In the rows, zero is written as 100.
One turn sends every row of this set to another row. A few are shown first. Where does it send the rows asked after them?
j634: |  82 | 100 | 118 |  88 |  89 |  72 | 102 |  85 |  96 |  91 |  89 | 111 | 106 | 111 |  75 |  76 | 108 | 108 | 111 |  98 |  98 | 108 |  91 | 105 |  79 | 126 | 108 | 111 |  93 | 117 | 114 |
j754: |  87 |  98 | 115 | 114 | 120 |  96 | 111 |  99 |  95 |  80 |  81 |  79 | 102 | 102 | 101 |  92 | 110 | 117 |  95 | 101 |  99 |  84 |  83 |  92 | 115 |  96 |  73 |  91 |  98 |  85 |  98 |
j20: |  82 | 105 |  98 |  76 | 114 |  96 | 118 |  99 | 123 |  97 |  97 |  86 | 118 | 113 |  82 |  73 |  93 | 117 | 110 | 100 |  98 |  83 | 129 |  93 | 101 | 109 |  87 |  93 |  90 | 102 | 117 |
j578: |  93 |  82 | 109 | 100 | 118 | 105 | 125 |  72 | 116 |  79 |  81 | 104 | 102 |  96 | 103 |  94 |  95 | 105 |  93 | 101 | 108 |  84 |  75 |  89 | 112 | 113 |  66 | 100 |  79 | 109 | 107 |
j290: | 104 |  90 | 105 |  93 | 115 | 109 | 105 |  83 | 114 |  74 | 102 | 110 | 129 |  96 |  99 | 101 |  95 |  95 | 105 | 108 | 118 |  82 |  98 |  79 | 114 | 108 |  81 |  88 |  89 | 112 | 118 |
j76: |  77 |  85 | 112 | 109 | 109 | 109 | 115 |  85 | 114 |  87 |  89 |  98 | 102 |  93 | 113 |  87 | 111 | 100 |  88 |  97 | 104 |  87 |  90 |  84 | 115 | 112 |  65 | 102 |  72 | 117 | 123 |
j88: |  75 | 100 | 123 |  97 |  88 |  98 | 107 |  90 |  95 |  84 |  85 | 118 | 128 | 115 |  86 |  88 |  98 | 101 | 108 |  98 | 113 | 109 |  84 |  94 |  88 | 121 | 107 | 119 |  86 | 127 | 112 |
j491: |  89 | 110 |  93 | 102 | 120 |  78 | 111 |  95 | 105 |  84 |  83 |  81 | 101 |  95 |  75 |  97 | 104 | 105 |  91 | 113 |  87 |  90 | 100 | 103 | 119 |  95 |  86 |  97 |  87 |  90 | 119 |
j522: | 104 |  95 | 119 |  99 | 124 |  89 | 115 |  80 | 108 |  80 |  81 |  87 | 101 |  96 |  94 |  94 | 103 | 119 |  84 | 107 | 106 |  80 |  81 |  98 |  99 |  99 |  80 | 104 | 102 |  83 |  94 |
j30: | 108 | 106 |  98 |  90 | 113 |  82 | 123 |  85 | 117 |  91 |  86 |  84 | 112 |  95 |  66 |  91 |  97 | 111 |  85 | 115 |  97 |  83 | 101 | 107 | 106 | 103 |  93 | 100 | 100 |  97 | 115 |
j818: |  81 |  83 | 121 | 112 | 115 | 104 | 115 |  86 | 100 |  90 |  89 | 109 | 105 | 105 | 111 |  82 | 103 | 100 |  95 |  86 | 113 |  87 |  88 |  73 | 104 | 107 |  70 | 100 |  78 | 129 | 113 |
j927: |  86 | 115 |  99 |  77 | 118 |  82 | 108 | 102 | 108 |  98 | 100 | 101 | 107 | 106 |  72 |  78 |  97 | 110 | 115 |  99 |  97 |  85 | 128 |  89 |  95 | 106 |  96 |  92 |  98 | 107 | 117 |
j87: |  89 |  90 | 109 |  95 | 111 | 105 |  94 |  96 | 116 |  85 | 108 |  98 | 130 | 104 | 109 |  84 | 107 | 100 | 106 |  99 | 113 |  84 | 119 |  75 | 110 | 109 |  79 |  90 |  90 | 111 | 123 |
j471: |  77 | 101 | 127 | 104 | 123 | 100 | 114 |  92 | 105 |  84 |  82 |  84 |  90 |  96 | 104 |  90 | 115 | 121 |  83 | 102 | 103 |  82 |  88 |  93 |  97 |  95 |  78 | 110 |  86 |  86 | 103 |
j674: |  88 |  79 | 104 | 112 | 112 | 103 | 127 |  91 | 108 |  84 |  75 |  86 | 114 | 107 | 105 |  83 |  97 | 101 |  97 |  96 | 104 |  89 |  89 |  86 | 119 | 103 |  66 |  89 |  77 | 117 | 116 |
j612: |  78 | 102 | 114 |  86 |  86 |  75 | 100 |  87 |  97 |  93 |  82 | 111 | 111 | 106 |  79 |  83 | 104 | 110 | 109 | 101 | 100 | 111 |  91 | 104 |  81 | 126 | 106 | 119 |  99 | 112 | 111 |
j47: |  80 |  87 | 118 | 108 | 110 |  98 | 120 |  80 | 110 |  79 |  92 | 101 | 107 | 100 | 109 |  92 |  98 | 113 |  90 |  93 |  98 |  98 |  85 |  89 | 121 | 119 |  63 | 102 |  70 | 125 | 115 |
j782: |  87 | 121 | 109 | 101 | 120 |  74 | 115 | 101 | 105 |  94 |  86 |  91 |  90 | 105 |  65 |  84 | 108 | 117 |  85 | 102 |  88 |  88 | 104 | 105 | 101 |  99 |  91 | 110 |  96 | 101 | 108 |
j337: |  77 | 100 | 120 |  85 |  86 |  88 | 103 |  89 |  91 |  92 |  87 | 113 | 125 | 107 |  83 |  86 | 101 | 105 | 113 | 101 | 112 | 108 |  93 |  93 |  78 | 121 | 113 | 114 |  97 | 118 | 115 |
j716: |  80 | 104 | 120 |  98 |  92 |  77 |  94 |  89 |  99 |  81 |  82 | 114 | 110 | 114 |  83 |  87 | 108 | 110 | 104 |  99 | 101 | 111 |  81 | 107 |  89 | 124 |  99 | 126 |  97 | 110 | 101 |
j493: |  96 | 115 | 114 |  94 | 116 |  69 | 116 |  89 | 111 |  87 |  89 |  83 | 108 |  89 |  75 |  89 | 104 | 114 |  79 | 112 |  90 |  98 | 112 | 107 | 105 | 100 | 103 | 106 |  88 | 100 | 121 |
j903: |  78 |  98 | 126 | 101 |  90 |  96 | 107 |  87 |  90 |  82 |  94 | 117 | 121 | 119 |  81 |  86 | 103 | 103 | 108 |  97 | 111 | 105 |  81 |  95 |  87 | 119 | 106 | 112 |  82 | 130 | 117 |
j780: |  85 | 103 | 129 | 121 | 123 |  91 | 113 |  94 |  96 |  86 |  82 |  96 |  90 | 105 |  95 |  87 | 114 | 115 |  78 |  93 | 103 |  86 |  80 |  90 | 102 |  97 |  77 | 113 |  91 | 105 |  98 |
j799: |  83 | 102 | 133 | 102 | 123 |  84 | 110 |  83 |  99 |  80 |  88 |  87 |  96 |  93 | 105 |  89 | 109 | 130 |  86 |  97 |  95 |  93 |  86 |  93 | 103 | 107 |  82 | 105 |  92 |  85 |  96 |
j168: |  89 | 113 | 108 |  95 | 120 |  82 | 112 |  97 | 118 |  88 |  88 |  78 | 105 | 104 |  74 |  90 | 106 | 114 |  79 | 112 |  95 |  86 | 114 | 107 | 102 |  90 |  92 | 115 |  87 |  95 | 119 |
j318: |  75 | 102 | 128 | 103 |  97 |  92 | 104 |  86 |  92 |  78 |  90 | 117 | 110 | 125 |  83 |  82 | 105 | 112 | 108 |  92 | 104 | 106 |  73 | 101 |  89 | 123 |  99 | 117 |  83 | 118 | 102 |
j749: |  88 |  92 | 105 |  90 | 114 |  95 | 101 |  93 | 106 |  92 | 105 | 113 | 121 | 105 |  97 |  83 |  96 |  93 | 112 |  94 | 114 |  87 | 120 |  71 | 101 | 106 |  86 |  91 |  85 | 129 | 127 |
j969: |  98 | 103 |  97 |  73 | 112 | 105 | 124 |  89 | 116 |  92 |  97 |  95 | 122 |  98 |  80 |  86 |  88 | 112 | 116 | 106 | 106 |  78 | 109 |  89 | 103 | 114 |  91 |  80 | 101 |  99 | 111 |
j272: |  98 |  84 | 103 |  96 | 121 |  94 | 104 |  93 | 105 |  79 |  89 |  91 | 131 | 106 | 104 |  89 |  93 |  92 | 108 | 105 | 115 |  87 | 115 |  78 | 108 |  91 |  87 |  84 |  84 | 107 | 123 |
j827: |  85 | 109 | 111 |  70 | 111 |  95 | 130 |  97 | 114 |  91 |  94 |  90 | 117 | 101 |  86 |  75 |  89 | 120 | 115 | 101 |  99 |  94 | 125 |  93 |  98 | 112 |  99 |  84 |  87 | 111 | 116 |
j326: |  96 |  95 | 121 |  94 | 111 | 103 | 100 |  96 | 107 |  72 | 110 | 102 | 135 | 105 | 108 |  95 |  97 | 108 | 108 | 103 | 116 |  94 | 115 |  79 | 111 | 106 |  85 |  88 |  85 | 123 | 120 |
j593: |  75 | 102 | 126 | 100 |  93 |  95 | 103 |  91 |  98 |  78 |  81 | 119 | 116 | 121 |  88 |  85 | 102 | 109 | 108 |  94 | 107 | 109 |  75 | 100 |  92 | 125 |  98 | 123 |  89 | 118 |  98 |
j719: |  81 | 100 |  93 |  76 | 123 |  88 | 119 |  93 | 107 |  91 |  83 |  87 | 108 | 101 |  87 |  83 |  88 | 108 | 119 | 104 |  97 |  85 | 116 |  89 | 103 | 100 |  91 |  82 |  85 |  89 | 116 |
j300: |  81 |  98 | 125 |  89 |  88 |  87 | 102 |  87 |  88 |  90 |  95 | 112 | 118 | 111 |  82 |  81 | 106 | 106 | 116 |  99 | 110 | 105 |  91 |  94 |  75 | 120 | 113 | 105 |  93 | 122 | 118 |
j842: |  84 | 103 | 124 | 100 |  97 |  73 |  93 |  86 |  96 |  79 |  90 | 114 | 106 | 119 |  77 |  81 | 112 | 110 | 104 |  97 |  98 | 109 |  81 | 107 |  87 | 122 | 103 | 119 |  91 | 111 | 104 |

j471 turns into j168
j716 turns into j612
Now these:
j493 turns into j827
j674 turns into j754
j30 turns into j969
j782 turns into j927
j318 turns into j842

One turn sends every row of this set to another row. A few are shown first. Where does it send the rows asked after them?
j424: |  99 |  94 | 104 |  94 |  74 | 114 |  97 | 108 |  79 | 138 |  80 | 105 | 105 | 102 |  98 | 108 |  95 | 108 |
j429: | 101 |  96 |  95 | 103 |  72 |  94 | 103 |  91 |  82 | 135 |  92 | 105 |  80 | 121 | 118 |  78 |  91 |  99 |
j59: |  87 | 114 |  98 |  94 |  79 |  99 | 102 |  88 |  85 | 139 | 101 |  95 |  83 | 117 | 113 |  85 |  84 |  86 |
j629: |  83 | 108 | 121 |  88 |  98 | 104 |  99 |  94 |  98 | 126 |  82 | 102 | 108 | 104 | 103 | 102 | 106 | 108 |
j777: |  88 |  99 | 102 | 112 |  81 | 110 |  95 | 114 |  91 | 138 |  84 | 106 |  86 | 127 | 101 |  92 |  90 |  90 |
j377: |  87 |  79 | 100 |  99 |  88 |  89 | 109 |  92 |  80 | 123 |  75 | 109 |  86 | 105 | 102 |  82 | 107 | 113 |
j479: |  68 | 106 | 107 |  99 |  79 | 100 |  96 |  84 | 101 | 103 | 103 |  88 | 101 | 118 |  70 |  87 |  94 |  98 |
j24: | 108 |  83 | 101 |  96 |  82 | 121 |  99 |  87 |  90 | 143 |  84 | 103 |  93 | 123 |  98 |  81 |  89 |  91 |
j551: |  88 | 102 | 123 |  96 |  70 | 101 | 101 |  74 |  82 |  98 |  92 | 101 |  88 |  92 |  99 |  79 | 106 |  86 |
j166: | 104 |  96 | 111 | 119 |  90 |  87 | 110 |  94 | 103 | 109 |  81 |  92 |  92 | 105 |  93 |  81 |  87 | 119 |
j901: |  79 | 108 |  95 | 112 |  77 | 103 | 103 |  77 |  87 | 109 | 119 |  81 |  97 | 102 |  84 |  82 |  97 | 107 |
j317: |  71 | 114 | 110 | 104 |  68 | 114 | 123 | 104 |  75 | 108 |  90 |  95 | 101 |  98 |  89 |  85 |  94 |  86 |
j389: |  80 |  90 | 121 | 121 |  94 | 104 | 105 | 103 |  81 | 138 |  81 | 100 |  88 | 100 |  98 |  90 | 100 | 103 |
j248: |  85 |  87 | 107 | 104 |  97 | 107 | 121 |  84 |  92 | 139 |  71 | 102 | 104 | 110 |  93 |  74 |  96 |  99 |
j768: |  92 | 106 | 110 | 103 |  70 |  96 | 109 |  87 |  94 | 100 | 110 | 120 | 104 | 101 |  73 |  67 |  88 | 100 |
j787: |  84 |  93 | 107 |  83 |  77 | 112 | 102 |  84 |  81 | 109 | 112 |  80 | 101 | 106 |  73 |  90 |  99 | 107 |
j312: | 110 |  84 | 104 |  98 |  81 | 111 |  88 |  85 |  89 | 129 |  95 |  92 |  74 | 114 |  91 |  83 |  81 |  90 |
j409: |  96 | 112 | 100 | 100 |  85 | 120 | 105 |  89 |  86 | 107 | 119 | 111 | 109 |  92 |  75 |  77 | 103 |  95 |
j961: |  96 | 109 | 116 |  89 |  84 | 100 | 107 | 111 |  92 | 101 | 114 | 108 | 102 |  98 |  76 |  81 | 100 |  95 |
j293: |  90 | 111 | 111 | 103 |  72 |  98 | 101 |  82 |  90 |  97 | 112 | 119 | 100 | 103 |  74 |  69 |  92 |  96 |
j671: | 112 |  97 |  99 | 125 |  75 | 105 | 103 |  82 |  94 | 137 |  83 |  99 | 102 | 100 |  99 |  84 |  82 | 106 |
j347: |  92 | 114 | 117 |  88 |  80 | 104 | 109 | 108 |  85 | 100 | 114 | 106 | 102 | 102 |  72 |  80 |  95 |  94 |
j623: |  82 |  96 |  80 | 101 |  75 | 116 |  95 | 102 |  87 | 131 |  86 | 107 |  87 | 124 |  86 |  91 |  81 |  91 |
j320: |  97 | 106 | 108 |  96 |  79 |  82 |  99 |  96 | 104 | 126 |  71 | 105 |  99 | 117 | 105 |  91 |  90 |  98 |
j826: |  92 | 110 | 106 | 100 |  82 | 119 | 104 |  89 |  89 | 113 | 120 | 117 | 114 |  89 |  78 |  79 | 103 |  96 |
j883: |  86 |  90 | 101 | 106 |  74 | 117 | 113 |  84 |  78 | 128 |  83 | 110 | 111 |  99 |  90 |  90 |  87 | 127 |
j379: |  95 |  93 |  93 | 107 |  81 | 124 | 110 |  87 |  94 |  96 |  82 |  96 |  99 |  96 |  77 |  78 | 104 |  85 |

j883 turns into j166
j768 turns into j961
Now these:
j787 turns into j901
j777 turns into j24
j59 turns into j623
j424 turns into j671
j379 turns into j551
j293 turns into j347
j389 turns into j248

One turn sends every row of this set to another row. A few are shown first. Where does it send the rows asked after them?
j63: | 107 | 106 |  87 |  92 | 118 |  91 | 102 |  75 | 101 | 110 | 125 | 102 |  93 |  99 |
j151: | 111 |  99 |  82 |  84 |  85 | 100 | 101 |  74 | 120 | 114 | 129 |  91 | 103 |  95 |
j128: | 106 |  89 | 102 | 110 |  91 |  92 |  89 |  68 | 116 |  89 | 106 | 129 |  89 |  94 |
j44: | 106 | 109 | 112 |  93 | 107 | 106 | 100 |  89 | 111 |  96 |  98 | 121 |  72 | 103 |
j791: | 110 |  90 | 100 |  80 |  89 | 105 | 113 |  76 | 117 | 106 |  97 |  93 |  67 |  98 |
j390: | 107 |  99 | 115 |  79 | 104 | 112 |  86 |  63 | 119 | 123 | 105 | 131 |  89 |  98 |
j514: | 100 |  76 | 109 |  93 |  72 |  95 |  93 |  69 | 116 | 114 | 101 | 111 |  91 |  87 |
j945: |  90 | 100 | 100 |  65 |  91 |  97 | 100 |  70 | 119 | 118 | 100 |  94 |  76 | 102 |
j776: | 100 | 115 |  99 |  85 |  91 | 100 | 102 |  83 | 103 | 120 | 108 |  94 |  79 | 110 |
j242: | 122 |  89 | 101 |  88 |  91 |  98 |  96 |  96 | 123 | 120 | 113 | 102 | 100 | 115 |
j747: | 106 |  79 | 114 |  81 |  88 |  92 |  80 |  78 | 108 | 101 | 111 | 127 |  67 |  91 |
j68: | 115 |  89 |  98 |  83 | 114 |  88 |  96 |  88 | 129 | 127 | 116 |  97 | 100 |  95 |
j25: |  95 |  95 |  92 |  94 |  92 |  97 |  89 |  79 | 100 |  89 | 125 | 130 |  89 |  87 |
j942: | 115 | 121 |  93 |  77 |  93 |  86 | 101 |  90 | 111 | 105 | 106 | 124 |  68 | 100 |
j980: | 110 | 116 | 112 |  96 | 107 | 110 |  84 |  57 | 121 | 107 | 105 | 116 |  82 |  89 |
j567: | 108 |  98 |  81 |  88 |  99 |  91 |  88 | 101 | 129 | 111 | 103 | 112 | 101 | 107 |
j614: |  83 |  97 | 105 | 101 |  97 |  88 |  92 |  73 | 117 |  96 | 131 | 112 |  81 |  91 |
j861: | 107 | 110 |  97 |  71 | 105 | 104 |  78 |  65 | 120 |  99 | 102 | 121 |  67 |  96 |
j935: | 110 |  83 | 101 |  99 |  83 |  83 |  78 |  70 | 134 | 120 | 122 | 113 |  91 |  88 |
j570: | 109 | 115 |  85 |  72 | 114 |  98 | 109 |  77 | 117 | 113 | 100 | 108 |  91 |  93 |
j22: | 113 |  81 |  97 |  79 |  76 |  94 | 103 |  86 | 123 | 109 | 127 | 121 |  88 |  76 |
j577: | 134 | 104 |  93 |  80 |  90 |  84 |  89 |  76 | 108 | 109 | 124 | 113 |  86 |  76 |
j988: | 117 |  86 | 109 |  83 |  97 |  95 |  78 |  85 | 129 |  87 |  97 | 117 |  80 | 106 |
j69: | 125 |  86 |  88 |  87 |  96 |  76 |  99 |  87 | 128 | 110 | 117 | 119 |  77 |  76 |
j504: | 104 |  96 |  96 |  84 |  98 | 111 |  93 |  71 | 133 | 126 | 131 | 107 |  91 |  77 |

j151 turns into j935
j504 turns into j514
Now these:
j22 turns into j128
j567 turns into j577
j242 turns into j69

One turn sends every row of this set to another row. A few are shown first. Where does it send the rows asked after them?
j534: |  99 | 104 |  82 |  85 |  97 | 112 | 100 | 120 |  96 |  96 | 106 |  94 | 108 | 125 | 100 |  88 | 110 |  76 |
j439: |  99 |  97 |  84 |  93 |  93 | 104 | 102 | 120 |  97 |  95 | 105 |  99 | 109 | 129 | 116 |  90 | 111 |  90 |
j3: | 118 |  84 | 102 | 110 |  85 | 109 | 102 |  93 |  82 |  84 |  90 |  82 | 100 |  88 |  95 |  99 | 119 |  96 |
j243: | 111 |  67 |  84 |  79 |  73 | 115 |  93 | 100 |  84 | 100 |  85 |  97 | 120 | 102 | 106 | 105 | 100 | 104 |
j296: | 122 |  85 |  95 |  71 |  88 | 118 |  80 | 110 |  97 | 105 |  92 |  98 | 111 | 103 |  84 |  85 | 108 | 104 |
j598: | 104 |  69 | 108 |  88 | 110 | 121 | 105 | 100 |  93 |  99 |  87 |  92 | 106 | 108 |  99 |  87 | 113 |  61 |
j538: |  94 | 106 | 113 |  73 |  94 | 102 |  93 |  96 | 103 |  99 |  76 | 109 | 115 |  94 | 114 |  80 | 111 |  84 |
j373: |  81 |  99 | 109 |  68 |  78 | 108 |  83 |  99 |  83 |  95 |  89 |  83 | 110 |  92 |  97 |  99 | 116 |  87 |
j724: |  97 |  59 | 102 |  90 | 108 | 116 | 103 |  87 | 113 |  84 |  92 |  82 | 110 | 112 | 102 |  88 | 120 |  93 |
j71: | 107 |  81 |  86 |  75 |  97 | 119 |  88 |  95 |  98 |  94 |  82 |  83 | 124 | 108 |  84 | 101 |  87 | 102 |
j591: | 110 | 113 | 100 |  85 |  92 | 101 | 105 |  96 |  91 | 113 |  94 |  93 |  99 | 104 | 115 |  91 | 128 | 107 |
j225: |  88 |  86 |  82 |  94 |  86 | 104 |  99 | 110 | 100 |  85 | 110 |  93 | 114 | 126 | 117 |  96 | 108 |  97 |
j431: |  89 |  93 |  82 |  77 |  86 | 116 |  94 | 114 |  97 |  90 | 112 |  87 | 108 | 118 |  91 |  90 | 113 |  76 |
j657: |  87 |  84 | 101 |  79 |  84 |  99 | 102 |  69 |  98 | 111 |  89 |  85 | 108 | 101 |  97 |  90 |  95 |  83 |
j158: |  94 | 122 | 102 |  69 | 108 | 111 | 100 |  98 |  94 |  98 |  85 |  83 | 109 |  99 |  98 |  95 | 116 |  92 |
j817: |  78 |  85 | 114 |  78 |  88 |  93 |  93 |  91 |  87 | 103 | 103 |  78 | 105 | 106 | 101 | 102 |  99 | 110 |
j638: | 106 |  92 | 105 |  95 | 104 | 109 | 104 | 105 |  83 |  70 |  73 |  83 | 108 |  88 |  97 | 104 | 110 |  94 |
j352: |  83 |  82 |  82 |  81 |  84 | 110 |  96 | 108 | 101 |  84 | 116 |  84 | 111 | 121 |  99 |  94 | 109 |  93 |
j703: |  96 | 100 | 104 | 104 |  86 | 101 | 102 |  79 |  89 | 105 |  99 |  85 | 112 | 105 | 122 | 105 | 104 | 102 |
j995: | 125 |  95 |  93 |  88 |  96 | 129 |  91 | 101 |  94 |  98 |  93 | 106 | 125 |  97 | 106 |  96 |  96 |  91 |
j255: | 105 |  67 | 109 |  84 | 115 | 107 | 108 | 113 |  97 | 100 |  78 |  97 | 104 | 119 | 109 |  85 | 118 |  82 |
j633: |  95 |  82 |  95 |  77 |  80 |  99 | 112 |  71 | 102 | 108 |  94 |  96 | 103 |  95 | 115 |  89 | 115 | 101 |
j2: | 102 |  62 | 102 |  94 | 100 | 111 | 101 | 100 | 103 |  86 |  76 |  96 | 113 | 113 | 119 |  89 | 128 |  89 |
j894: | 104 |  56 | 106 |  83 |  97 | 120 |  99 |  94 | 101 |  98 | 100 |  87 | 100 | 106 |  92 |  82 | 125 |  78 |
j460: |  89 |  92 | 115 |  69 |  90 |  93 |  89 |  93 |  98 | 113 |  81 |  96 | 104 | 102 |  93 |  79 | 101 |  84 |
j169: |  96 |  99 | 103 |  72 | 103 | 101 | 113 |  84 | 111 |  97 |  87 | 104 | 111 |  95 | 121 |  85 | 113 | 105 |
j188: | 119 |  78 |  92 |  75 | 104 | 113 | 106 | 107 |  92 | 105 |  98 | 101 | 113 | 107 | 106 |  99 |  90 | 116 |
j607: | 108 |  78 | 115 |  90 |  89 |  99 |  97 | 116 |  73 |  86 |  84 |  89 |  95 |  89 |  93 |  97 | 114 |  98 |
j329: | 108 |  83 | 114 | 101 | 107 | 102 | 106 |  99 |  81 |  86 |  94 |  77 |  98 |  96 |  85 | 100 |  95 |  99 |
j698: | 115 |  87 | 102 |  90 | 104 | 101 | 109 | 105 |  90 |  83 |  85 |  80 |  93 |  95 |  89 |  95 | 122 | 116 |

j329 turns into j607
j995 turns into j188
j431 turns into j534
Now these:
j703 turns into j817
j633 turns into j657
j2 turns into j724

